z620: [  5.4   4.8   4.3  11.7  -1.5  -8.3 -27.4  -6.2  -5.7  -4.3 -11.6  -7.2
 -14.7  -9.4   9.0  10.7  41.0  25.1  23.0  12.7   1.2  33.8   4.4   2.8
  -0.7  -4.9 -18.3 -46.3 -18.5  -3.9   4.8   3.7  -3.8 -11.9  -0.4  15.9
  58.3  44.8  21.2  20.8 -23.7 -33.6  -2.0   8.6   7.6]
z866: [  5.4   4.7   5.1  27.6   8.7   9.9  19.0   3.2   1.9   0.4  -2.2  -3.2
 -12.1 -32.7 -17.0  -9.5 -31.4 -23.2 -36.1 -46.0  -4.4 -52.6  -4.7  -3.7
  -8.2  -4.4 -10.0 -24.9 -14.8  -9.4 -18.1  -9.7 -25.4  -6.4   0.8  11.4
  31.5  27.0  20.3  69.7  86.8  73.4   7.8  69.7  30.3]
z494: [  5.4   4.7   5.1  26.3   7.3   6.8   8.1  -0.1  -2.1  -3.2 -11.1  -7.7
 -20.9 -43.0 -18.0  -8.6 -25.7 -18.8 -30.4 -42.3  -4.4 -54.3  -4.5  -2.8
  -3.3   0.1   4.6  21.2  17.6  14.3  32.4  20.1  67.9  33.9   3.4   9.7
  10.6   6.6   5.9  27.2  43.6  43.7   5.0  40.3  11.6]
z731: [  5.5   4.8   4.6  16.4   1.0  -5.1 -22.6  -6.2  -6.4  -4.7 -11.0  -6.8
 -18.3 -35.8 -10.3   0.0  19.4  26.1  47.8  55.3   3.6  22.2   1.2   1.6
   6.4   4.0  16.4  -1.3 -14.1 -16.9 -42.5  16.4 -51.3  -5.1   1.5   6.1
  -2.4  -7.8  -2.9  86.8  69.7  83.2   9.8  67.7  16.4]
z960: [  5.4   4.7   5.0  28.3   8.8  10.4  21.6   4.1   3.1   1.6   1.2  -0.9
  -6.5 -21.6 -12.9  -7.9 -28.5 -22.5 -36.7 -49.2  -4.8 -59.8  -5.2  -3.9
  -8.3  -4.2  -9.3 -22.9 -14.2  -9.9 -22.0 -14.4 -55.9 -34.0  -4.3 -15.7
 -17.3  -4.5   1.6  19.0  39.0  47.0   6.7  77.3  44.5]
z617: [  5.4   4.7   5.1  27.7   8.4   9.6  18.0   2.8   1.4  -0.1  -3.5  -3.9
 -13.8 -36.3 -18.0  -9.7 -31.4 -22.6 -34.5 -44.0  -4.2 -51.2  -4.7  -3.8
  -8.4  -4.6 -10.1 -24.4 -13.6  -8.1 -13.4  -5.1  -3.0  10.1   3.3  23.0
  47.7  35.4  23.5  72.9  82.2  62.4   6.0  47.3  17.8]
[  5.4   4.7   5.1  27.6   8.7   9.9  19.0   3.2   1.9   0.4  -2.2  -3.2
 -12.1 -32.7 -17.0  -9.5 -31.4 -23.2 -36.1 -46.0  -4.4 -52.6  -4.7  -3.7
  -8.2  -4.4 -10.0 -24.9 -14.8  -9.4 -18.1  -9.7 -25.4  -6.4   0.8  11.4
  31.5  27.0  20.3  69.7  86.8  73.4   7.8  69.7  30.3] => z866
dup z960:  => [1.6]

z697: [-34.6  36.3 -20.3  22.8 -43.5 -20.2 -27.9  -5.3 -26.3 -21.3  28.0 -35.5
   5.0   0.3   9.7  52.0 -21.6 -11.7 -28.1 -32.3 -14.9 -24.8  16.1  46.6
  28.7 -30.3  57.6  17.8   5.6  17.3  10.2]
z639: [-18.3 -19.3  24.1 -12.3 -20.1  31.9  28.0  25.8 -31.8 -21.7   2.2 -46.9
 -31.8  11.1  34.4  47.1  41.3  13.9 -13.8 -31.8 -18.6   8.9   1.3 -24.6
  -0.5  54.0  30.1  11.6  42.6 -12.4  17.4]
z225: [ 13.2  50.2 -15.9  12.9  -7.9 -34.0 -31.9  18.2   9.7 -26.8  54.8  34.1
  49.6  -7.0   6.6 -37.5 -53.8 -12.0  22.5  -5.9  -4.1   1.7 -11.3  29.9
  10.2  11.8   0.2 -10.8  14.6  26.2   1.1]
z632: [-44.9  35.0 -14.8  26.8 -44.4 -22.8 -30.8   1.3 -30.7 -17.8  28.7 -33.6
   1.5  -4.3   5.3   1.7 -56.5 -19.9  -0.2  -3.3  -9.6  -8.8   0.5  54.0
  30.1 -24.6  -0.5  11.6  12.2  13.2 -36.1]
z133: [-34.6  36.3 -20.3  22.8 -43.5 -20.2 -27.9  -5.3 -26.3 -21.3  28.0 -35.5
   5.0   0.3   9.7   2.0 -58.0 -19.6   2.8   0.7  -6.7 -13.1   7.0  52.6
  31.6 -26.5  -1.4  13.3  10.6   9.8 -35.4]
z4: [ -4.4 -16.8  -2.7  10.3  -2.5   1.0  32.7 -30.0 -15.5  31.9 -54.5 -21.9
  -1.9 -13.0   0.9  38.2  -9.2 -15.2 -37.3 -39.9   6.3 -42.7  19.4  -2.4
  31.5 -14.2  21.3  -5.7 -52.6   0.0  -3.1]
z936: [-20.3  28.0  -5.3  36.3  17.8 -20.2 -24.8  22.8 -27.9   9.7   4.9 -28.1
  52.0 -30.3  17.3   0.3  57.6 -35.5 -21.3  28.7 -11.7  10.2   9.7 -32.3
   9.7  46.6 -26.3 -34.6 -43.5  16.1   5.6]
z725: [ 32.0  29.7  -2.7  -4.4  -1.2 -13.2  31.9  40.1  23.1 -15.4  23.1  24.5
  52.1  -9.6  41.9  10.8 -18.4   0.2  -3.4 -37.8  -6.8  -6.2  -4.3  20.3
   4.6  10.1  55.2  -5.4  -1.1  22.9  49.1]
back: [ 11.6  -0.5 -24.6  30.1  54.0] => z632
back: [ -5.9  22.5 -12.0] => z225
perm: [-21.3   5.0  17.3   9.7 -14.9 -35.5 -32.3   0.3  52.0   5.6  28.0 -11.7
 -20.2 -28.1 -20.3  36.3 -21.6 -30.3  10.2  46.6  28.7 -27.9 -34.6  16.1
  -5.3  57.6  17.8  22.8 -43.5 -26.3 -24.8] => z697
back: [ -4.3  -6.2  -6.8 -37.8  -3.4] => z725
dup z936:  => [9.7]
dup z639:  => [-31.8]

